128 stands for zero in the data rows.
Some points:
[129, 113, 185, 162, 188, 142, 108, 132, 127, 168, 117, 95, 156, 92, 188, 173, 96, 170, 107, 59, 134, 171, 79, 113, 43, 128, 82, 166, 140, 142, 91, 133, 126, 99, 47, 134, 88]
[104, 103, 86, 129, 149, 170, 125, 150, 101, 145, 115, 151, 104, 117, 77, 173, 144, 166, 127, 185, 207, 163, 60, 169, 133, 169, 182, 154, 148, 155, 143, 152, 139, 124, 116, 129, 173]
[78, 98, 158, 138, 190, 85, 113, 79, 66, 220, 77, 69, 45, 88, 121, 69, 57, 91, 116, 139, 31, 127, 179, 221, 168, 81, 134, 71, 59, 104, 66, 154, 122, 86, 185, 146, 125]
[131, 185, 104, 96, 94, 165, 122, 133, 129, 65, 116, 71, 112, 146, 195, 128, 132, 143, 100, 105, 177, 192, 180, 118, 220, 124, 134, 128, 116, 123, 98, 234, 206, 95, 167, 164, 91]
[103, 164, 139, 151, 101, 174, 102, 173, 121, 104, 183, 159, 124, 112, 108, 190, 124, 180, 109, 119, 115, 2, 103, 138, 133, 74, 166, 121, 164, 98, 160, 117, 115, 69, 48, 129, 117]
[119, 155, 126, 119, 98, 168, 119, 106, 129, 76, 92, 176, 122, 136, 139, 94, 174, 126, 89, 186, 71, 171, 215, 46, 82, 9, 109, 106, 89, 87, 168, 126, 102, 76, 79, 197, 155]
[125, 144, 49, 146, 141, 124, 119, 161, 56, 199, 137, 172, 147, 155, 91, 126, 162, 118, 114, 98, 157, 89, 124, 69, 107, 86, 116, 154, 87, 123, 118, 147, 134, 71, 108, 122, 83]
[93, 133, 124, 133, 136, 99, 165, 112, 132, 123, 18, 110, 114, 223, 151, 146, 138, 200, 164, 187, 102, 64, 93, 151, 104, 57, 38, 164, 148, 165, 140, 152, 135, 162, 177, 51, 105]
[146, 147, 139, 125, 118, 110, 81, 107, 122, 97, 201, 71, 110, 117, 59, 46, 251, 161, 129, 143, 89, 135, 99, 161, 113, 151, 142, 163, 120, 143, 148, 129, 91, 109, 159, 83, 187]
[85, 88, 71, 111, 136, 106, 169, 137, 103, 93, 187, 157, 130, 106, 112, 174, 86, 134, 72, 141, 138, 83, 139, 74, 77, 160, 143, 125, 95, 128, 143, 137, 182, 178, 144, 134, 175]
[165, 105, 86, 183, 150, 62, 140, 215, 100, 120, 176, 154, 101, 97, 121, 69, 157, 179, 161, 57, 137, 145, 176, 186, 80, 125, 162, 125, 169, 166, 240, 154, 149, 145, 131, 180, 111]
[173, 96, 126, 93, 110, 82, 76, 56, 127, 125, 145, 152, 93, 88, 61, 158, 162, 145, 139, 114, 129, 101, 81, 129, 90, 141, 92, 117, 103, 41, 135, 130, 184, 136, 133, 115, 132]
[126, 117, 151, 132, 117, 200, 193, 120, 184, 76, 144, 160, 152, 217, 111, 83, 27, 33, 157, 123, 156, 167, 161, 195, 102, 46, 122, 133, 97, 114, 123, 131, 97, 84, 56, 105, 155]
[81, 126, 98, 81, 98, 133, 119, 117, 146, 123, 195, 2, 46, 172, 80, 134, 90, 111, 122, 122, 148, 101, 90, 89, 126, 126, 71, 120, 137, 212, 97, 106, 121, 105, 146, 206, 156]
[142, 68, 161, 162, 130, 144, 143, 173, 159, 160, 136, 116, 190, 113, 164, 139, 159, 80, 96, 101, 125, 57, 148, 81, 107, 116, 160, 169, 141, 165, 65, 189, 79, 74, 165, 64, 113]
[148, 101, 131, 130, 113, 134, 95, 124, 165, 102, 165, 196, 96, 112, 78, 158, 145, 183, 186, 143, 129, 132, 141, 117, 160, 111, 208, 162, 135, 128, 26, 94, 126, 177, 150, 191, 143]
[90, 75, 83, 126, 134, 227, 133, 140, 156, 125, 72, 106, 124, 127, 91, 121, 203, 73, 207, 230, 104, 119, 168, 129, 70, 202, 132, 108, 171, 124, 167, 151, 171, 185, 81, 105, 48]
[127, 75, 138, 112, 75, 120, 100, 118, 56, 62, 131, 91, 126, 154, 186, 227, 148, 101, 141, 119, 142, 142, 165, 135, 231, 144, 124, 158, 58, 98, 148, 68, 140, 109, 120, 110, 80]
[121, 185, 162, 126, 91, 91, 135, 80, 68, 100, 168, 138, 109, 84, 227, 127, 140, 37, 131, 141, 140, 109, 81, 149, 60, 124, 162, 121, 129, 174, 127, 174, 168, 182, 86, 169, 157]
[172, 132, 197, 165, 128, 76, 121, 203, 115, 127, 25, 71, 120, 174, 105, 111, 112, 110, 119, 142, 182, 144, 163, 178, 112, 170, 184, 94, 116, 93, 124, 101, 90, 129, 66, 131, 191]
[181, 130, 107, 35, 93, 140, 142, 87, 113, 41, 75, 166, 146, 76, 77, 161, 109, 121, 23, 74, 41, 126, 136, 168, 91, 126, 122, 117, 156, 141, 118, 139, 150, 112, 144, 143, 132]
[98, 156, 60, 198, 9, 94, 124, 115, 132, 100, 36, 100, 143, 110, 158, 133, 69, 206, 204, 190, 86, 99, 120, 138, 87, 83, 87, 145, 119, 147, 145, 103, 116, 165, 185, 66, 73]
[164, 79, 191, 130, 123, 128, 164, 113, 156, 191, 139, 163, 126, 135, 152, 160, 131, 122, 143, 114, 147, 145, 134, 61, 78, 168, 150, 0, 158, 117, 88, 66, 132, 116, 172, 123, 75]
[138, 159, 128, 136, 148, 155, 159, 118, 60, 134, 109, 87, 178, 111, 97, 133, 105, 103, 139, 99, 91, 96, 61, 65, 179, 55, 199, 135, 208, 62, 150, 126, 127, 130, 147, 118, 136]
[224, 95, 146, 127, 100, 205, 100, 96, 62, 102, 143, 156, 95, 135, 152, 47, 130, 143, 121, 108, 162, 117, 144, 139, 196, 143, 112, 71, 65, 143, 136, 138, 145, 141, 128, 52, 71]
[117, 46, 116, 84, 42, 127, 119, 154, 124, 179, 109, 123, 185, 126, 194, 43, 136, 146, 65, 177, 164, 133, 135, 154, 132, 117, 114, 144, 147, 96, 77, 71, 185, 147, 91, 165, 147]
[116, 130, 177, 127, 155, 57, 129, 148, 155, 116, 127, 108, 58, 142, 152, 100, 101, 103, 102, 83, 141, 157, 207, 138, 130, 162, 139, 211, 91, 71, 116, 100, 88, 137, 111, 77, 155]
[111, 137, 77, 199, 180, 123, 88, 64, 172, 141, 132, 153, 198, 95, 140, 99, 118, 37, 117, 153, 200, 151, 136, 195, 167, 124, 84, 137, 139, 83, 115, 81, 113, 104, 223, 160, 122]
[152, 145, 104, 207, 135, 120, 230, 136, 173, 157, 139, 123, 125, 96, 178, 156, 114, 155, 128, 119, 144, 208, 92, 139, 99, 185, 137, 124, 113, 133, 71, 76, 114, 29, 136, 123, 146]
[99, 86, 90, 129, 82, 101, 177, 139, 91, 87, 169, 178, 158, 165, 103, 105, 125, 154, 131, 85, 155, 225, 118, 155, 248, 113, 90, 102, 227, 150, 82, 185, 128, 150, 105, 108, 99]
[202, 146, 104, 159, 217, 112, 127, 127, 108, 121, 145, 145, 146, 123, 134, 178, 177, 114, 90, 185, 188, 144, 186, 179, 170, 103, 100, 134, 192, 188, 58, 69, 129, 162, 154, 160, 151]
[154, 100, 165, 123, 141, 166, 119, 126, 110, 138, 98, 192, 136, 131, 145, 121, 122, 116, 220, 159, 109, 157, 113, 95, 135, 186, 160, 186, 141, 144, 173, 213, 161, 132, 148, 152, 220]
[164, 119, 146, 153, 207, 131, 5, 200, 177, 109, 186, 122, 191, 139, 137, 156, 91, 182, 148, 186, 112, 167, 101, 132, 84, 71, 155, 90, 110, 112, 144, 144, 120, 155, 187, 168, 113]
[93, 132, 164, 169, 152, 145, 160, 105, 131, 80, 140, 175, 89, 142, 204, 131, 189, 157, 97, 109, 110, 121, 70, 107, 146, 127, 180, 120, 94, 145, 116, 93, 64, 130, 116, 158, 105]
[83, 130, 113, 61, 115, 137, 124, 137, 149, 175, 91, 87, 125, 188, 169, 156, 143, 168, 127, 164, 92, 113, 105, 170, 119, 55, 100, 103, 117, 104, 141, 173, 141, 215, 180, 22, 128]
[70, 158, 139, 56, 174, 51, 124, 150, 120, 77, 77, 118, 167, 102, 111, 112, 122, 165, 202, 224, 94, 124, 91, 100, 138, 101, 115, 157, 131, 213, 151, 144, 199, 119, 142, 46, 28]
[123, 140, 111, 14, 124, 96, 110, 122, 112, 107, 170, 174, 194, 158, 158, 85, 85, 103, 185, 115, 137, 144, 156, 160, 140, 91, 112, 70, 140, 145, 138, 67, 89, 66, 57, 61, 234]
[134, 115, 92, 163, 114, 124, 60, 83, 114, 123, 121, 143, 141, 121, 125, 177, 118, 134, 123, 147, 124, 115, 153, 148, 176, 184, 83, 64, 61, 165, 127, 224, 50, 165, 43, 140, 121]
[125, 101, 69, 38, 172, 115, 148, 177, 219, 150, 77, 129, 83, 42, 163, 77, 131, 120, 141, 61, 120, 118, 95, 135, 182, 123, 113, 140, 131, 88, 173, 112, 85, 127, 111, 162, 85]
[177, 255, 126, 130, 158, 155, 163, 168, 129, 164, 125, 161, 105, 144, 115, 163, 104, 108, 166, 104, 154, 154, 175, 111, 136, 145, 164, 140, 128, 164, 84, 52, 118, 201, 148, 131, 148]
[150, 136, 106, 158, 188, 139, 154, 61, 149, 149, 110, 81, 129, 151, 103, 124, 118, 187, 87, 103, 146, 116, 131, 49, 115, 63, 173, 127, 133, 113, 174, 114, 180, 134, 72, 81, 142]
[116, 169, 94, 161, 100, 212, 85, 159, 129, 112, 142, 141, 91, 114, 168, 138, 108, 99, 162, 72, 124, 55, 95, 125, 100, 174, 96, 120, 123, 115, 125, 130, 225, 86, 138, 156, 191]
[102, 151, 149, 98, 79, 183, 113, 30, 142, 255, 192, 119, 181, 118, 123, 167, 145, 176, 143, 113, 118, 109, 188, 155, 122, 170, 193, 166, 178, 133, 180, 155, 138, 119, 128, 123, 134]
[65, 111, 122, 204, 165, 47, 93, 138, 95, 154, 110, 84, 59, 145, 119, 72, 67, 38, 129, 104, 0, 138, 149, 82, 190, 141, 88, 69, 150, 67, 76, 124, 124, 118, 83, 97, 151]
[184, 154, 179, 153, 88, 71, 176, 118, 244, 111, 149, 108, 169, 107, 60, 97, 125, 135, 98, 152, 106, 25, 105, 126, 188, 183, 115, 119, 112, 96, 155, 152, 170, 136, 90, 164, 74]
[143, 56, 142, 113, 182, 108, 207, 60, 92, 109, 148, 103, 119, 145, 158, 170, 150, 150, 194, 165, 134, 99, 137, 140, 115, 191, 158, 192, 149, 118, 197, 180, 73, 114, 164, 171, 129]
[69, 191, 145, 117, 87, 98, 108, 121, 167, 113, 106, 132, 106, 58, 93, 100, 186, 99, 118, 126, 224, 140, 124, 101, 127, 154, 160, 77, 145, 103, 164, 168, 73, 95, 152, 97, 162]
[146, 208, 112, 114, 179, 122, 107, 123, 147, 153, 163, 150, 135, 254, 130, 104, 116, 132, 74, 106, 120, 151, 127, 141, 79, 249, 154, 152, 149, 82, 66, 84, 117, 135, 142, 151, 68]
[164, 116, 91, 85, 88, 125, 163, 149, 126, 130, 104, 72, 180, 120, 48, 140, 178, 94, 116, 47, 112, 153, 51, 139, 105, 92, 125, 130, 19, 126, 119, 133, 114, 132, 132, 179, 145]
[136, 148, 189, 159, 115, 148, 162, 186, 152, 200, 165, 159, 110, 120, 128, 163, 138, 86, 81, 179, 105, 212, 105, 99, 131, 130, 85, 167, 132, 144, 184, 114, 163, 106, 138, 96, 109]
[81, 96, 150, 131, 93, 109, 84, 127, 143, 148, 63, 133, 121, 175, 114, 124, 96, 66, 63, 37, 122, 101, 97, 94, 156, 127, 111, 125, 135, 255, 211, 67, 134, 150, 174, 195, 147]
[59, 152, 221, 128, 195, 171, 152, 142, 107, 91, 177, 165, 178, 97, 112, 135, 168, 178, 155, 84, 152, 127, 201, 138, 100, 157, 36, 129, 115, 117, 76, 76, 140, 190, 147, 176, 152]
[185, 118, 146, 107, 87, 155, 133, 169, 124, 154, 142, 119, 95, 68, 103, 113, 62, 146, 107, 187, 142, 128, 103, 55, 105, 150, 113, 167, 150, 107, 125, 135, 3, 176, 132, 100, 107]
These points spread out most along one direction. Take the direction at right angles to it along which they spread out most. Then take the direction at right angles to both along which they spread out most. Go by this last direction. How many in every 100 of the points above lie lower along it than each point below? Round to a whole number. More than half of the points above lie lower than the first one.
[83, 130, 113, 61, 115, 137, 124, 137, 149, 175, 91, 87, 125, 188, 169, 156, 143, 168, 127, 164, 92, 113, 105, 170, 119, 55, 100, 103, 117, 104, 141, 173, 141, 215, 180, 22, 128] : 77
[99, 86, 90, 129, 82, 101, 177, 139, 91, 87, 169, 178, 158, 165, 103, 105, 125, 154, 131, 85, 155, 225, 118, 155, 248, 113, 90, 102, 227, 150, 82, 185, 128, 150, 105, 108, 99] : 57
[70, 158, 139, 56, 174, 51, 124, 150, 120, 77, 77, 118, 167, 102, 111, 112, 122, 165, 202, 224, 94, 124, 91, 100, 138, 101, 115, 157, 131, 213, 151, 144, 199, 119, 142, 46, 28] : 83
[119, 155, 126, 119, 98, 168, 119, 106, 129, 76, 92, 176, 122, 136, 139, 94, 174, 126, 89, 186, 71, 171, 215, 46, 82, 9, 109, 106, 89, 87, 168, 126, 102, 76, 79, 197, 155] : 11
[224, 95, 146, 127, 100, 205, 100, 96, 62, 102, 143, 156, 95, 135, 152, 47, 130, 143, 121, 108, 162, 117, 144, 139, 196, 143, 112, 71, 65, 143, 136, 138, 145, 141, 128, 52, 71] : 36
[136, 148, 189, 159, 115, 148, 162, 186, 152, 200, 165, 159, 110, 120, 128, 163, 138, 86, 81, 179, 105, 212, 105, 99, 131, 130, 85, 167, 132, 144, 184, 114, 163, 106, 138, 96, 109] : 72
[116, 169, 94, 161, 100, 212, 85, 159, 129, 112, 142, 141, 91, 114, 168, 138, 108, 99, 162, 72, 124, 55, 95, 125, 100, 174, 96, 120, 123, 115, 125, 130, 225, 86, 138, 156, 191] : 6
[142, 68, 161, 162, 130, 144, 143, 173, 159, 160, 136, 116, 190, 113, 164, 139, 159, 80, 96, 101, 125, 57, 148, 81, 107, 116, 160, 169, 141, 165, 65, 189, 79, 74, 165, 64, 113] : 55
[165, 105, 86, 183, 150, 62, 140, 215, 100, 120, 176, 154, 101, 97, 121, 69, 157, 179, 161, 57, 137, 145, 176, 186, 80, 125, 162, 125, 169, 166, 240, 154, 149, 145, 131, 180, 111] : 42
[184, 154, 179, 153, 88, 71, 176, 118, 244, 111, 149, 108, 169, 107, 60, 97, 125, 135, 98, 152, 106, 25, 105, 126, 188, 183, 115, 119, 112, 96, 155, 152, 170, 136, 90, 164, 74] : 13
[81, 126, 98, 81, 98, 133, 119, 117, 146, 123, 195, 2, 46, 172, 80, 134, 90, 111, 122, 122, 148, 101, 90, 89, 126, 126, 71, 120, 137, 212, 97, 106, 121, 105, 146, 206, 156] : 15
[93, 132, 164, 169, 152, 145, 160, 105, 131, 80, 140, 175, 89, 142, 204, 131, 189, 157, 97, 109, 110, 121, 70, 107, 146, 127, 180, 120, 94, 145, 116, 93, 64, 130, 116, 158, 105] : 45
[185, 118, 146, 107, 87, 155, 133, 169, 124, 154, 142, 119, 95, 68, 103, 113, 62, 146, 107, 187, 142, 128, 103, 55, 105, 150, 113, 167, 150, 107, 125, 135, 3, 176, 132, 100, 107] : 60
[93, 133, 124, 133, 136, 99, 165, 112, 132, 123, 18, 110, 114, 223, 151, 146, 138, 200, 164, 187, 102, 64, 93, 151, 104, 57, 38, 164, 148, 165, 140, 152, 135, 162, 177, 51, 105] : 96
[111, 137, 77, 199, 180, 123, 88, 64, 172, 141, 132, 153, 198, 95, 140, 99, 118, 37, 117, 153, 200, 151, 136, 195, 167, 124, 84, 137, 139, 83, 115, 81, 113, 104, 223, 160, 122] : 91
